In the data rows, zero lies at 4.5, halfway between 4 and 5.
Here are some points, each followed by its number:
[5 3 6 6 8 5 5 4 4] 0
[4 5 5 3 5 6 5 3 5] 1
[6 4 4 5 4 4 4 6 6] 2
[4 5 6 5 4 5 6 2 5] 3
[4 3 2 7 7 4 5 5 6] 4
[5 5 5 3 2 6 4 6 6] 5
[5 5 3 5 5 4 5 5 7] 6
[5 4 2 5 2 4 4 5 5] 7
[5 5 3 5 4 4 4 4 8] 8
[4 4 5 4 5 4 5 4 4] 9
[5 5 6 5 5 5 3 7 5] 10
[5 4 6 5 4 5 6 4 7] 11
[3 5 3 3 3 5 5 3 3] 12
[2 0 9 6 7 7 6 2 3] 13
[6 5 6 7 6 5 4 5 3] 14
[2 5 4 4 5 5 6 3 2] 15
[3 5 5 1 3 5 5 5 4] 16
[2 7 4 2 4 7 6 1 1] 17
[7 4 2 6 5 5 4 5 5] 18
[4 4 6 4 5 4 6 2 2] 19
[5 4 5 5 5 4 5 6 6] 20
[6 5 2 6 5 4 3 7 5] 21
[4 7 4 3 3 6 4 6 7] 22
[1 6 4 0 2 6 5 3 2] 23
[2 4 6 5 5 6 4 3 4] 24
[6 3 5 7 4 3 5 6 5] 25
[5 5 6 6 5 4 5 7 6] 26
[4 5 5 5 6 5 5 5 3] 27
[2 5 4 4 5 5 5 1 0] 28
[2 1 9 6 8 7 4 3 3] 29
[2 2 8 3 3 5 4 5 3] 30
[3 6 4 2 3 6 4 5 2] 31
[4 5 3 4 4 5 4 6 4] 32
[6 3 6 7 5 3 2 6 6] 33
[4 5 4 4 5 5 6 4 2] 34
New points follow, each followed by the numbers of its two nearest points above, looking only along the 3 directions in which the numbered points spread most, nearest first.
[7 5 3 6 4 2 6 6 6] 21 18
[4 4 5 4 5 5 5 5 4] 9 3
[2 7 4 1 4 8 3 2 3] 23 31
[3 5 6 5 5 6 5 3 5] 3 24
[5 6 3 4 4 4 2 5 6] 7 8
[5 4 2 4 4 2 3 6 6] 8 6
[5 5 7 6 5 5 4 5 4] 11 14
[3 5 3 4 4 5 4 4 4] 32 12
[4 5 5 3 4 5 7 4 6] 1 32
[5 5 4 5 4 3 3 4 5] 6 32
[5 6 5 3 4 5 5 6 7] 5 22
[6 4 5 5 6 5 4 3 3] 27 14
[4 5 4 3 2 5 6 4 4] 31 16
[6 4 4 3 3 4 4 4 5] 32 7
[5 4 4 6 6 6 6 5 5] 14 27
[5 6 4 5 5 3 6 2 4] 34 27
[3 3 5 5 5 5 3 5 5] 11 9
[3 3 4 5 5 5 6 4 4] 27 9
[6 7 4 6 5 2 5 5 4] 18 6
[3 4 8 4 3 6 4 5 4] 30 24
[6 3 5 5 5 2 2 6 6] 26 25
[4 4 8 6 5 4 3 6 5] 11 10
[8 5 1 6 3 2 4 6 6] 21 18
[6 5 0 6 4 2 5 5 8] 21 18
[5 5 3 6 5 4 5 4 5] 18 6
[6 8 3 3 5 4 4 7 5] 7 8
[4 4 4 7 5 4 6 4 5] 14 27
[8 4 4 5 4 4 3 3 6] 6 2
[3 5 5 5 6 5 6 3 3] 19 34
[4 5 4 4 4 4 4 4 5] 32 9
[5 4 3 3 5 4 2 5 6] 8 6
[7 4 3 8 6 5 3 4 5] 4 18
[6 5 5 5 4 4 5 4 6] 20 2
[5 5 3 5 6 7 5 1 3] 34 15
[6 4 3 5 4 4 4 5 4] 6 7
[7 4 5 7 6 4 2 6 5] 25 33
[3 2 7 3 5 5 5 3 2] 24 19
[7 3 4 6 5 4 4 9 7] 33 26
[7 4 4 5 6 5 4 3 4] 14 27
[1 6 5 1 6 8 7 0 0] 17 28
[5 5 4 3 4 5 5 4 6] 32 7
[5 4 5 4 2 5 4 4 4] 1 32
[4 5 4 4 5 4 5 2 4] 34 27
[2 5 4 3 4 5 5 5 4] 1 31
[4 5 6 3 3 5 4 7 5] 5 22
[4 7 4 2 5 6 6 4 4] 12 31
[2 6 2 4 6 5 5 3 5] 34 12
[5 5 6 4 6 3 5 6 4] 11 20
[4 5 4 3 6 4 4 4 3] 34 9
[5 6 3 4 5 7 5 3 4] 34 12
[5 4 4 4 6 3 5 9 6] 2 26
[2 4 6 3 6 4 4 5 6] 11 3
[5 7 0 1 1 2 4 7 7] 22 7
[5 5 4 3 2 5 5 4 5] 32 22
[8 4 3 6 5 4 3 7 5] 21 18
[5 4 5 7 4 5 5 4 5] 14 20
[6 6 5 5 5 4 6 3 3] 27 34
[2 3 5 3 4 3 5 5 5] 1 3
